-6.2,-3.1,-4.9,-11.0
-32.6,-71.4,-0.9,30.0
3.3,-26.4,-25.2,-5.2
-31.1,-11.7,10.3,19.2
-14.3,18.2,-36.8,-4.6
->
-3.1,-4.9
-71.4,-0.9

23.7,-47.2,23.7,54.5
22.6,43.5,22.6,46.6
-29.6,34.1,-29.6,-62.2
17.7,-56.0,17.7,42.0
29.6,-27.9,29.6,68.9
->
-47.2,23.7
43.5,22.6

-51.0,-5.5,10.3,37.8,-18.3
72.3,-72.4,-48.8,-44.8,-58.2
70.3,-27.8,43.6,16.9,61.5
51.9,-17.4,55.9,38.3,53.5
->
-5.5,10.3
-72.4,-48.8

27.6,-0.4,73.2
63.9,1.4,62.9
-47.4,3.4,-1.9
-6.2,4.5,35.3
->
-0.4,73.2
1.4,62.9

34.3,12.6,22.6,-14.9,17.8
-20.2,-29.7,-26.8,-47.1,41.8
-4.0,0.3,28.2,-20.2,4.7
14.2,31.7,-12.9,-14.5,61.0
->
12.6,22.6
-29.7,-26.8

-13.2,76.8,-59.2
2.1,54.5,-15.5
-12.0,7.0,-30.1
-37.6,-15.1,-33.9
-22.3,-43.4,-10.2
->
76.8,-59.2
54.5,-15.5

19.1,0.5,-9.3,-58.4,31.6
3.7,-19.5,-9.6,-58.9,1.8
10.9,0.7,-9.7,5.9,-31.1
->
0.5,-9.3
-19.5,-9.6
---
16.9,-12.1,-0.5,50.1,-13.1,31.6,24.0
6.7,-8.4,-23.3,-7.5,9.3,42.2,-10.5
-4.0,12.1,-31.7,45.8,7.0,11.1,-0.1
4.7,6.7,-6.2,-35.8,-17.2,45.4,12.3
4.0,17.3,20.1,66.3,29.7,-39.1,16.8
5.3,19.8,-14.1,-19.6,-3.9,4.8,49.0
-4.3,-5.3,1.0,7.6,24.8,4.6,-31.5
-11.5,-16.4,13.1,-70.9,9.7,66.0,-12.1
-9.6,4.9,-2.2,-21.0,17.8,-11.1,-19.6
->
24.0,-10.5,-0.1,12.3,16.8,49.0,-31.5,-12.1,-19.6
31.6,42.2,11.1,45.4,-39.1,4.8,4.6,66.0,-11.1
-13.1,9.3,7.0,-17.2,29.7,-3.9,24.8,9.7,17.8
50.1,-7.5,45.8,-35.8,66.3,-19.6,7.6,-70.9,-21.0
-0.5,-23.3,-31.7,-6.2,20.1,-14.1,1.0,13.1,-2.2
-12.1,-8.4,12.1,6.7,17.3,19.8,-5.3,-16.4,4.9
16.9,6.7,-4.0,4.7,4.0,5.3,-4.3,-11.5,-9.6

12.8,-23.4,-20.1,-8.4,29.0
-8.3,27.8,46.2,24.7,-27.6
-19.8,-63.0,36.1,48.4,-20.6
->
29.0,-27.6,-20.6
-8.4,24.7,48.4
-20.1,46.2,36.1
-23.4,27.8,-63.0
12.8,-8.3,-19.8

55.3,-30.6,32.7
50.8,-9.4,24.7
60.1,-7.5,22.5
56.8,-13.1,31.1
52.1,-11.1,28.8
55.3,-2.7,29.1
39.5,-21.8,23.5
48.2,-13.5,36.2
50.0,-28.9,33.0
43.3,-18.6,32.9
44.7,-21.6,28.8
->
32.7,24.7,22.5,31.1,28.8,29.1,23.5,36.2,33.0,32.9,28.8
-30.6,-9.4,-7.5,-13.1,-11.1,-2.7,-21.8,-13.5,-28.9,-18.6,-21.6
55.3,50.8,60.1,56.8,52.1,55.3,39.5,48.2,50.0,43.3,44.7

2.0,12.3,-0.8,-11.4
6.1,5.8,2.6,45.8
-6.2,-4.9,-2.7,-43.3
-5.3,-2.8,0.0,57.9
5.3,5.1,2.4,43.8
->
-11.4,45.8,-43.3,57.9,43.8
-0.8,2.6,-2.7,0.0,2.4
12.3,5.8,-4.9,-2.8,5.1
2.0,6.1,-6.2,-5.3,5.3

-18.1,-0.6
0.9,29.5
7.0,37.5
12.1,50.3
21.0,63.6
25.0,56.9
27.6,54.2
30.9,63.3
38.4,64.6
48.1,73.5
47.6,51.7
49.9,55.7
->
-0.6,29.5,37.5,50.3,63.6,56.9,54.2,63.3,64.6,73.5,51.7,55.7
-18.1,0.9,7.0,12.1,21.0,25.0,27.6,30.9,38.4,48.1,47.6,49.9

15.8,-4.2,25.6,-17.0
-26.8,-63.3,-15.9,-15.6
12.7,64.3,4.3,25.2
-22.3,-7.8,10.1,-0.5
-4.8,-26.7,8.9,10.1
-25.5,-1.5,11.6,-1.0
47.1,-24.5,-17.3,3.9
->
-17.0,-15.6,25.2,-0.5,10.1,-1.0,3.9
25.6,-15.9,4.3,10.1,8.9,11.6,-17.3
-4.2,-63.3,64.3,-7.8,-26.7,-1.5,-24.5
15.8,-26.8,12.7,-22.3,-4.8,-25.5,47.1
